0: tensor([ 9,  6, 11,  5, 15,  6,  9, 11,  7,  4, 10,  7,  9,  9, 10,  8, 12,  9,  7, 10,  8,  7,  7,
         7])
1: tensor([ 6,  6,  8,  4,  7,  6, 10, 13,  3,  9, 11,  5, 11,  5,  8,  8, 12, 12,  5,  5,  5,  9, 11,
        10])
2: tensor([11,  9,  4,  6,  8,  6,  7,  8,  7,  6, 11,  7,  7, 10, 10,  8, 10, 11,  3, 11,  4,  9, 15,
        10])
3: tensor([11,  7,  5,  2,  9,  5,  7, 11,  9,  3, 13,  6,  9, 12,  7,  9,  8, 11,  2, 12,  8,  7, 10,
         5])
4: tensor([ 7,  5,  6, 10, 10,  9,  5,  7,  5, 10,  7,  5,  9,  5, 10,  6,  7,  7, 13,  5,  8,  6,  6,
         6])
5: tensor([ 8,  6,  9,  9,  8,  7,  8,  5,  6, 11, 12,  8, 10,  6, 11,  9, 15,  6,  5, 15,  3, 11,  8,
         7])
6: tensor([ 4,  9,  1, 11,  9,  7,  5,  5,  6,  5,  8,  8,  7,  4, 12,  9,  9,  4,  7,  9,  5,  9,  7,
         6])
7: tensor([ 9,  8,  9,  6,  8,  9,  8,  6,  7,  6,  6,  6,  7, 11,  8,  6,  4,  6,  9,  5, 10,  7, 10,
        11])
8: tensor([ 7,  6,  9,  5,  6, 11,  8,  5,  5, 12,  7,  4,  9,  7,  9,  5,  5,  6,  9,  4,  7,  9,  6,
        10])
9: tensor([ 4,  8,  6, 12, 11, 10,  4,  4, 10,  7, 10,  3,  7,  7,  9, 10,  8,  6, 10,  8,  6, 10,  4,
         4])
10: tensor([ 6,  6,  4,  9,  6,  9,  7,  9,  7, 10,  4,  9,  8,  5,  8,  4,  6,  4, 10,  3, 11,  7,  2,
         7])
11: tensor([ 9, 12,  5,  8,  4,  7,  8,  5,  6,  9,  9, 10,  9,  6, 10,  8, 10,  5,  3, 10,  1, 13, 12,
        12])
12: tensor([ 3,  4,  5,  9,  6,  5,  5,  6, 12,  2,  9,  5,  7, 13,  6, 11,  7,  7,  3, 11, 11, 10,  4,
         0])
13: tensor([13,  9,  6,  7,  5,  7,  4,  9,  8,  2,  6,  8,  7, 11,  7,  9,  4,  7,  4, 11,  8,  8,  5,
         7])
14: tensor([ 7,  7, 15,  6,  6,  5, 11,  2, 10,  8,  2, 14,  2,  5,  3, 11,  8,  3,  8, 12, 10,  5,  6,
         9])
15: tensor([ 3, 12,  3, 15,  7,  7,  2,  6,  2,  6,  6,  6,  7,  1, 14,  8, 11,  4,  9,  5,  1, 11,  6,
         9])
16: tensor([ 4,  7, 11,  7,  6,  5, 13,  7,  2, 10,  0, 15,  6,  1,  5,  4, 12,  0,  8,  9,  8,  4,  8,
        14])
17: tensor([10,  4,  9,  9,  7,  6,  4,  6, 11,  8, 10,  7,  7, 10,  4, 12,  5, 15, 12,  7, 10,  4,  8,
         2])
18: tensor([ 2,  4,  5,  5,  6, 10, 13, 13,  6, 12,  8,  4, 11,  7,  4,  7,  7,  8,  6,  0, 10, 11,  7,
        11])
19: tensor([ 3,  5,  2, 10,  7,  9,  7,  7,  6, 10,  8,  8, 11,  3,  9,  7,  7,  3,  8,  5, 10,  8,  4,
         6])
20: tensor([ 9, 11, 10,  4,  5,  5, 10,  4,  7,  6,  1, 12,  1,  5,  3, 10,  8,  6,  9,  9,  5,  5, 13,
        13])
21: tensor([12, 12,  7,  7, 15,  9,  6,  2, 12,  2,  9,  9,  3,  9, 11,  8,  7, 10, 10,  9,  6,  5, 13,
         6])
22: tensor([ 7,  3,  5,  7,  4,  8,  8, 10,  4, 11, 10,  9, 12,  7,  8,  8,  6,  4,  9, 10,  9,  9,  7,
         8])
23: tensor([14, 14, 13, 10, 14, 10,  6,  3,  8,  3,  1, 10,  4, 10,  7,  3,  6,  3, 11,  6,  7,  6,  5,
        11])
24: tensor([ 6,  6,  6, 10, 10, 10,  5,  6,  5, 11,  8,  5,  9,  5,  9,  7,  7,  7, 13,  5,  8,  5,  6,
         6])
25: tensor([12, 11,  9,  9,  5,  6,  3,  7,  8,  8, 12,  7,  8,  7, 11,  6, 15, 13,  1, 13,  1,  9,  9,
         3])
26: tensor([ 6,  8,  7,  5,  1,  3,  9,  9,  2,  6,  4, 10,  7,  4,  6,  7, 11,  6,  2, 10,  5,  6, 11,
        14])
27: tensor([ 2,  6, 11,  8,  6, 10, 11, 11,  4, 12,  3,  5,  6,  4,  6,  4,  6,  6, 11,  0,  8,  9,  2,
        12])
28: tensor([10, 11,  6,  6,  9, 10,  8, 11, 12,  2,  8,  8,  8, 11,  6,  9,  3,  5,  7,  9,  7, 11,  5,
         7])
29: tensor([ 9,  6, 11,  9,  7,  7,  8,  5,  6, 11, 12, 10,  9,  6, 10,  8, 15,  6,  3, 15,  3, 11,  7,
         6])
30: tensor([ 7,  7, 15,  6,  6,  6, 10,  2, 10,  7,  3, 14,  2,  6,  3, 10,  7,  2,  9, 13, 10,  4,  6,
        10])

tensor([ 4,  5, 12,  6,  9,  9, 11,  9,  6, 11,  4,  6,  8,  5,  5,  3,  7,  6, 12,  2, 11,  5,  4,
        11]) >> 27 8 10
tensor([ 7,  7,  8,  7,  7, 11,  8,  6,  5, 13,  8,  4,  9,  7,  9,  5,  7,  5,  9,  4,  7,  9,  6,
         9]) >> 8 24 4
tensor([ 3, 11,  3, 15,  9,  7,  2,  7,  2,  6,  5,  6,  6,  2, 14,  8, 10,  4,  9,  5,  0, 11,  5,
         8]) >> 15 6 9
tensor([ 8, 11, 10,  4,  5,  5, 10,  4,  8,  7,  3, 12,  1,  5,  3, 10,  6,  8,  9, 10,  6,  4, 12,
        12]) >> 20 14 30
tensor([ 4,  9,  2, 12,  9,  7,  5,  5,  6,  5,  9,  7,  6,  4, 11,  8,  8,  4,  7,  8,  5,  9,  7,
         5]) >> 6 9 15
tensor([12, 14, 10, 12, 10,  6,  5,  3,  8,  1,  6, 11,  3, 10, 12, 12,  8, 12,  8, 12,  2, 11,  9,
         4]) >> 21 13 25
tensor([ 6,  5,  9,  4,  7,  6, 10, 13,  3,  9, 11,  4, 10,  5,  8,  8, 12, 12,  6,  6,  4, 10, 11,
        10]) >> 1 0 2
tensor([ 9,  5, 12,  5, 15,  7, 11, 12,  7,  6, 10,  7, 10,  9, 10,  7, 12,  9,  7, 10,  8,  7,  8,
         8]) >> 0 1 3
tensor([ 3,  4,  1,  6,  2,  5, 10, 15,  8,  9, 10,  7, 10, 10,  5,  7,  6,  9,  3,  3, 10, 11,  8,
         7]) >> 18 22 1
tensor([ 8,  5,  1,  5,  5,  6,  7, 15, 11,  5, 11,  4, 10, 11,  6,  7,  6, 10,  4,  6,  8,  8,  7,
         7]) >> 3 28 13
tensor([ 9, 10, 10,  5,  6,  6, 10,  4,  7,  6,  3, 13,  2,  6,  3,  9,  7,  7,  8, 10,  6,  4, 12,
        14]) >> 20 30 14
tensor([10,  9,  9,  7,  8,  9,  8,  5,  8,  9,  6,  6,  9, 11,  7,  6,  4,  6,  9,  5,  9,  7,  9,
        11]) >> 7 8 4
tensor([12, 10,  3,  6,  8,  6,  8,  7,  7,  4, 12,  7,  8, 10, 10,  7,  9, 11,  4, 14,  3, 11, 15,
         9]) >> 2 3 11
tensor([13,  9,  5,  6,  5,  8,  5, 10,  9,  1,  6,  8,  8, 11,  6,  9,  3,  6,  5, 11,  7,  8,  4,
         7]) >> 13 28 3
tensor([ 9,  7, 11,  5, 15,  6,  9, 12,  7,  4, 11,  6, 10,  9, 10,  7, 13, 10,  7,  9,  9,  6,  8,
         7]) >> 0 3 1
tensor([ 4,  6, 12,  6,  9,  9, 11,  9,  6, 11,  4,  5,  8,  7,  4,  4,  7,  6, 11,  1, 11,  6,  4,
        12]) >> 27 8 10
tensor([11,  7,  5,  2,  9,  6,  7, 10,  9,  3, 12,  6,  9, 11,  8,  9,  9, 11,  2, 12,  7,  7, 10,
         4]) >> 3 2 0
tensor([ 1,  4,  6,  4,  5,  9, 13, 13,  5, 11,  8,  3, 12,  6,  4,  5,  6,  8,  7,  0, 10, 10,  7,
        12]) >> 18 27 8
tensor([12, 12,  6,  8, 15,  9,  6,  3, 12,  4,  9,  9,  3,  8, 11,  8,  6, 11, 10, 10,  6,  6, 12,
         6]) >> 21 2 7
tensor([ 6,  9,  7,  6,  1,  3,  8, 10,  2,  6,  5, 11,  7,  4,  5,  8, 11,  6,  4, 10,  5,  7, 10,
        13]) >> 26 11 20
tensor([12, 11,  9,  9,  4,  6,  3,  7,  8,  7, 11,  9,  8,  7, 12,  6, 14, 13,  1, 12,  0,  9,  9,
         4]) >> 25 29 2
tensor([ 6,  5,  4, 10,  4,  4,  5,  9,  7,  7,  9,  7,  7,  9,  7,  9,  6, 14,  8,  6,  8,  6,  8,
         3]) >> 17 4 24
tensor([13,  8, 10, 10, 10,  4,  2,  9,  7,  5, 10,  4,  7, 11, 13,  4, 12, 12,  5, 11,  5,  5,  8,
         3]) >> 25 0 2
